Small tables with named rows and columns. After each table, cells are looked up by row and column.

bef:
         mumo  vikob  gur  fako  tomuzuf  mal  kurur
kor       149     60   99    61      144   70    145
bizub     133    147  165   149      135  103    127
lidiras   140     98  101   139      152  109    124
danob     169    158  120   102      128  123    140
loba      125    134  142    92       49  127    143
vis       106    175  182   105       31  172    150
naf       198    132  180   129      185  173    212
voterab   139     65  128    54      121   66    154

What is the mal of loba in bef? 127
What is the mal of kor in bef? 70
What is the kurur of lidiras in bef? 124
What is the mumo of danob in bef? 169
What is the mumo of kor in bef? 149
What is the fako of loba in bef? 92
What is the gur of danob in bef? 120
What is the vikob of danob in bef? 158
Which row has the largest mal? naf

dovopur =
	bop	solez	detodoz	muv	dud
mik	35	93	34	180	104
velarut	42	96	46	0	99
radaref	50	40	62	168	24
mev	80	121	165	113	132
goz	136	112	76	23	121
gad	39	117	17	138	124
falot	23	108	89	5	128
gapof	104	92	118	166	82
tipid	72	63	162	114	41
zem	107	57	119	64	36
lom	70	69	193	36	48
guko	52	77	137	11	82
sonof	100	92	69	89	105
bes	60	93	59	13	108

What is the dud of falot in dovopur?
128
What is the dud of radaref in dovopur?
24
What is the detodoz of bes in dovopur?
59
What is the muv of lom in dovopur?
36
What is the solez of guko in dovopur?
77
What is the detodoz of mev in dovopur?
165
What is the bop of goz in dovopur?
136
What is the solez of zem in dovopur?
57
What is the bop of radaref in dovopur?
50
What is the muv of radaref in dovopur?
168
What is the dud of zem in dovopur?
36
What is the muv of mev in dovopur?
113
What is the muv of mik in dovopur?
180
What is the solez of radaref in dovopur?
40
What is the bop of sonof in dovopur?
100
Which row has the largest bop? goz

med:
cols = rogi, pud, vugeb, fop, vif, golim, fek, pom, givu, vaz
nido: [3.65, 5.43, 3.60, 7.03, 5.40, 1.80, 5.33, 3.20, 8.17, 6.44]
sutu: [2.53, 4.78, 2.38, 3.81, 4.49, 3.12, 2.00, 6.09, 3.32, 5.49]
dak: [4.20, 2.58, 3.99, 2.86, 3.47, 5.32, 3.99, 5.32, 3.15, 2.80]
kon: [5.89, 5.62, 6.28, 2.79, 3.37, 4.93, 3.85, 1.37, 2.45, 2.16]
satar: [4.79, 2.43, 6.07, 2.51, 4.79, 2.84, 3.69, 4.91, 2.32, 3.10]
fulola: [3.70, 4.18, 3.31, 3.77, 2.86, 5.97, 4.91, 5.59, 2.82, 4.57]

What is the vaz of dak in med?
2.80
What is the givu of satar in med?
2.32
What is the vif of sutu in med?
4.49
What is the fek of nido in med?
5.33
What is the pud of fulola in med?
4.18
What is the golim of dak in med?
5.32
What is the fop of sutu in med?
3.81
What is the rogi of satar in med?
4.79
What is the pud of sutu in med?
4.78
What is the rogi of fulola in med?
3.70
What is the givu of kon in med?
2.45
What is the pud of nido in med?
5.43
What is the vugeb of nido in med?
3.60
What is the pom of satar in med?
4.91
What is the golim of satar in med?
2.84
Row with the largest pud: kon

zulol
         lumoler   vevi  dunonok    tez   noru  dagag    rem  fugega  virefu
nule       41828  31517    42282  22154  34503  56748  42887   35686   47468
mase       46383  36178    51050  36196  26999  40164  56348   35445   56006
zas        41675  14362    43922  41541  65320  17713  39198   31048   23597
fotovi     23374  27228    41707  91900  31100  26193  40530   31415   26115
pudos      30467  51307    41678  48573  34324  26064  36508   86819   37242
nelilik    57574  33070    32550  39085  28593  34959  32336   19208   26879
rufom      28415  26072    36432  38920  46822  30416  36906   49669   27522

What is the dunonok of mase in zulol?
51050
What is the vevi of nelilik in zulol?
33070
What is the fugega of zas in zulol?
31048
What is the virefu of nelilik in zulol?
26879
What is the lumoler of pudos in zulol?
30467
What is the lumoler of rufom in zulol?
28415
What is the rem of mase in zulol?
56348
Row with the largest tez: fotovi

vap
           nok    nuz  tomulud    gog  repof    peg
doretes  47.80  71.35    36.70  28.64  55.39  21.57
betad    33.34  50.69    53.52  46.81  66.61  65.26
zoredu   58.23  67.44    51.98  55.86  48.62  60.51
dugip    35.96  25.38    28.70  47.92  51.16  27.75
vur      22.14  69.46    70.50  93.08  47.99  39.30
dudosi   59.38  43.15    53.22  34.88   7.72  56.19
rovo     31.37  56.41    49.09  46.28  74.34  62.39
rabi     50.80  47.76    51.32  32.34  51.19  65.56
sogibu   62.16  75.63    44.64  42.92  43.68  60.61

dudosi, peg -> 56.19
dudosi, nuz -> 43.15
rabi, repof -> 51.19
sogibu, repof -> 43.68
betad, repof -> 66.61
betad, peg -> 65.26
dudosi, nok -> 59.38
dugip, gog -> 47.92
doretes, repof -> 55.39
sogibu, nuz -> 75.63
vur, peg -> 39.30
dudosi, gog -> 34.88
dudosi, tomulud -> 53.22

sav:
|  | geg | nibav | lom | perebo | dad | gef | nogar | sipan | lav |
|---|---|---|---|---|---|---|---|---|---|
| gese | 5932 | 6847 | 6133 | 6787 | 1758 | 707 | 221 | 5226 | 2922 |
| nevoz | -1333 | 4655 | 2805 | 7176 | 9457 | 8539 | -1174 | 279 | -1711 |
| libuk | 1346 | -429 | 3686 | 1955 | 1648 | 3677 | -4731 | 3310 | -1380 |
| losuf | 838 | 4989 | -923 | 3523 | 7443 | 267 | -640 | -1001 | 179 |
| lela | 2987 | 7921 | 4905 | 4554 | 5852 | -7268 | -1013 | 5092 | 2973 |

gese, gef => 707
nevoz, gef => 8539
nevoz, geg => -1333
libuk, gef => 3677
gese, nibav => 6847
nevoz, lav => -1711
libuk, perebo => 1955
libuk, nogar => -4731
Which row has the largest geg? gese

Table suv
|  | magepif | sesu | fakados | bopore |
|---|---|---|---|---|
| pek | 0.164 | 0.249 | 0.753 | 0.372 |
| boso | 0.198 | 0.191 | 0.533 | 0.647 |
| lugudi | 0.195 | 0.599 | 0.579 | 0.178 |
| momeri | 0.333 | 0.162 | 0.280 | 0.757 |
| bize | 0.388 | 0.736 | 0.240 | 0.175 |
| liralem | 0.231 | 0.729 | 0.423 | 0.157 |
| bas | 0.164 | 0.292 | 0.757 | 0.341 |
| pavubi | 0.762 | 0.349 | 0.168 | 0.283 |
| mupivol | 0.279 | 0.746 | 0.362 | 0.175 |

bas, fakados: 0.757
pavubi, magepif: 0.762
pek, bopore: 0.372
momeri, magepif: 0.333
bize, bopore: 0.175
lugudi, fakados: 0.579
momeri, bopore: 0.757
pavubi, sesu: 0.349
liralem, fakados: 0.423
mupivol, fakados: 0.362
bize, magepif: 0.388
liralem, sesu: 0.729
mupivol, magepif: 0.279
mupivol, bopore: 0.175
boso, bopore: 0.647
bize, fakados: 0.240
pek, magepif: 0.164
boso, fakados: 0.533
boso, sesu: 0.191

kebuvo:
|  | tez | zok |
|---|---|---|
| leditar | 205 | 119 |
| vege | 163 | 1 |
| gev | 155 | 129 |
| gov | 218 | 23 |
| zuf | 70 | 116 |
| sur | 38 | 94 |
| binoto | 142 | 83 |
| gep | 107 | 159 |
| dolabaz | 142 | 8 |
| zel | 36 | 156 |

tez of dolabaz = 142
tez of zel = 36
zok of zel = 156
zok of binoto = 83
tez of binoto = 142
zok of gep = 159

kol.tsv
	pev	kolaf	gir	nopaf	fisuvo	bavive	minumi
reg	129	137	131	134	127	128	126
zun	123	140	136	172	105	141	96
gumop	68	169	100	94	81	146	78
sufogo	118	213	135	204	99	73	68
guki	129	103	123	99	137	138	147
nogitu	93	157	112	110	104	126	96
noguza	249	21	167	145	233	55	244
nupul	50	187	93	86	71	145	63
pevofad	127	124	124	119	128	126	133
bap	100	149	115	112	109	125	103
nud	131	58	113	38	155	151	180
lafam	136	99	147	211	92	195	102

gumop, nopaf -> 94
reg, bavive -> 128
pevofad, bavive -> 126
zun, minumi -> 96
nupul, fisuvo -> 71
lafam, nopaf -> 211
lafam, minumi -> 102
nud, fisuvo -> 155
nud, pev -> 131
guki, minumi -> 147
guki, kolaf -> 103
pevofad, pev -> 127
guki, gir -> 123
noguza, nopaf -> 145
lafam, bavive -> 195
nogitu, kolaf -> 157
sufogo, bavive -> 73

